Read these off the row that follows.
1) Which number is the entry just right of -0.12?
2) Which number is the smallest entry?
3) Which number is the entry just right of 0.07?
[ 0.20  0.07 -0.03 -0.04 -0.10 -0.12 -0.05]
1) -0.05
2) -0.12
3) -0.03

[[  0  36  58 -11 -31  18 -28  -7  16 -46  -2 -27  11  -7]
 [  0  36  59  -9 -31  17 -28  -8  14 -46  -1 -27  11 -10]
 [ -3  37  58 -10 -32  15 -28  -8  13 -45  -2 -26  10  -8]
 [-33 -10 -41 -25   4 -36  35   1  -2  36  -6  42  21 -23]]
The bottom-right entry is -23
Report the largest entry in the last row.
42
The entry in the top-right corner -> -7
Report the smallest entry in the last row.
-41
Report the top entry of the column that holds the largest entry.
58
The 3rd entry on the main diagonal: 58
The entry just left of 15: -32
The top-left entry is 0
The last entry of the largest entry's row -> -10
Report the 5th entry from the end, reading row by row.
36
Report the entry just right of 15.
-28
Report the 3rd entry on the diagonal from the top-right corner.
-26
Report the bottom-left entry.
-33
Report the second entry on the main diagonal.
36
The 4th entry from the end, reading row by row is -6
Report the 4th entry, reading row by row.
-11
Report the entry directly above -32.
-31

[-29  44 -47   9  36  34  48]
Find the 1st entry.
-29
Find the first entry from the right.
48

arr =
13	-2	30	12	-27	21	22	-28
-9	29	-13	29	-46	30	0	-13
25	-24	4	-9	-32	26	13	-24
-2	-36	-3	-47	44	6	-60	-11
15	-18	19	-4	-18	31	1	5
0	-34	-31	-18	26	24	-67	-32
-17	-10	-6	15	35	8	-65	-23
14	-8	8	-11	-21	11	28	-19
16	11	3	7	-26	24	13	-26
19	-6	-3	4	-19	27	-9	17
-16	8	16	30	-7	22	21	-18
-1	16	9	13	-8	20	17	-24
8	12	19	31	-15	24	15	-31
29	16	7	-1	-15	36	3	18
-3	-33	-3	-23	41	13	-50	-31
11	-8	30	4	-27	23	1	13
Rows and columns are numbered from 1.
The top-right entry -> -28
Give the entry at row 2, column 1.
A: -9
Give the bottom-left entry.
A: 11
Give the entry directly below 35.
A: -21
The smallest entry -> -67
The bottom-right entry -> 13
The entry in row 1 and column 1 -> 13
Give the entry at row 3, column 2.
A: -24
The entry at row 1, column 2: -2
The entry directly above the smallest entry: 1
Give the entry directly below the smallest entry.
A: -65
The entry in row 3 and column 1: 25
Give the entry just left of 27.
A: -19
The entry just right of 20 -> 17
The entry just left of -4 is 19
The bottom entry of the column that holds the largest entry: -27
Give the entry just right of the largest entry.
A: 6
Give the entry directly below -4.
A: -18
The entry just right of -7 -> 22
The largest entry is 44
Give the entry directly above the largest entry.
A: -32
Give the entry directly below 28.
A: 13
Give the entry just right of -17.
A: -10
The entry directly above -50 -> 3

M =
[[188  88  67 101 186  99]
 [119 164 126  61  87 202]
 [ 78 134  46  28 100  97]
 [ 72  66  62  62  80 174]
 [ 47 135 191 149  75 136]
 [ 86  48 108 130 156  31]
 [ 71 104  44  33 141  98]
 [ 93 138  98 191  84 191]
 [173 147 158 109 197  91]]
Rows and columns are numbered from 1.
Report the entry in row 1 and column 1.
Answer: 188
Report the entry in row 2 and column 1.
Answer: 119
Report the entry directly below the smallest entry.
Answer: 62
Report the entry directly below 31.
Answer: 98
Report the entry in row 1 and column 2.
Answer: 88
The bottom entry of the column that holds the smallest entry -> 109
Report the entry at row 3, column 1.
Answer: 78
The entry directly above 80 -> 100
The entry directly above 174 -> 97
Report the entry just left of 48.
Answer: 86
Report the entry in row 3 and column 3.
Answer: 46
The entry in row 2 and column 2 -> 164
Report the entry in the top-right corner.
Answer: 99
Report the bottom-right entry.
Answer: 91
Report the entry at row 2, column 3.
Answer: 126
Report the entry just right of 93.
Answer: 138
Report the entry in row 1 and column 3.
Answer: 67
Report the bottom-left entry.
Answer: 173
Report the entry directly above 28.
Answer: 61
Report the minimum.
Answer: 28
The entry just left of 149: 191

Questions about the table below. Indices start at 1.
1) Give the entry in the bottom-left corner.
2) Give the entry at row 3, column 1.
3) Give the top-left entry.
4) Give the entry just left of -14.
5) Give the entry directly below the smallest entry.
6) Give the entry directly below the largest entry.
7) Give the entry just right of 2.
8) Give the bottom-right entry.
  1  -23   -5  -12  -16  -14    1  -11  -10    4  -15  -11  -16   -3  -17   -8
  3   46   19    3   19   54  -33    6  -20   22   25    8  -17    1    5  -10
  1    3   -4   13  -12   13    6  -28   16  -16   39  -22    3    2    3    6
  1   -9   -1   11    9    3   25  -12  -47  -21   10   19    5    1   26    8
  0  -10   -1  -20   -2   24  -20    1   14   21  -31    5    1   -8   -4    0
1) 0
2) 1
3) 1
4) -16
5) 14
6) 13
7) 3
8) 0

Questions about the matrix below. Counting starts at 1.
1) The entry in row 1 and column 1?
2) The entry in row 1 and column 2?
3) The entry directly below the smallest entry?
4) The entry in the bottom-right corner?
5) The entry in the top-right corner?
6) The entry just left of 589?
7) The entry in row 1 and column 3?
8) The entry directly below 425?
479,603,638,518,670,492,703,459,837,855
886,589,476,583,295,369,425,730,404,513
153,222,482,495,724,798,401,241,405,408
755,545,722,721,253,283,483,743,598,741
440,740,401,271,794,534,785,418,739,519
1) 479
2) 603
3) 755
4) 519
5) 855
6) 886
7) 638
8) 401
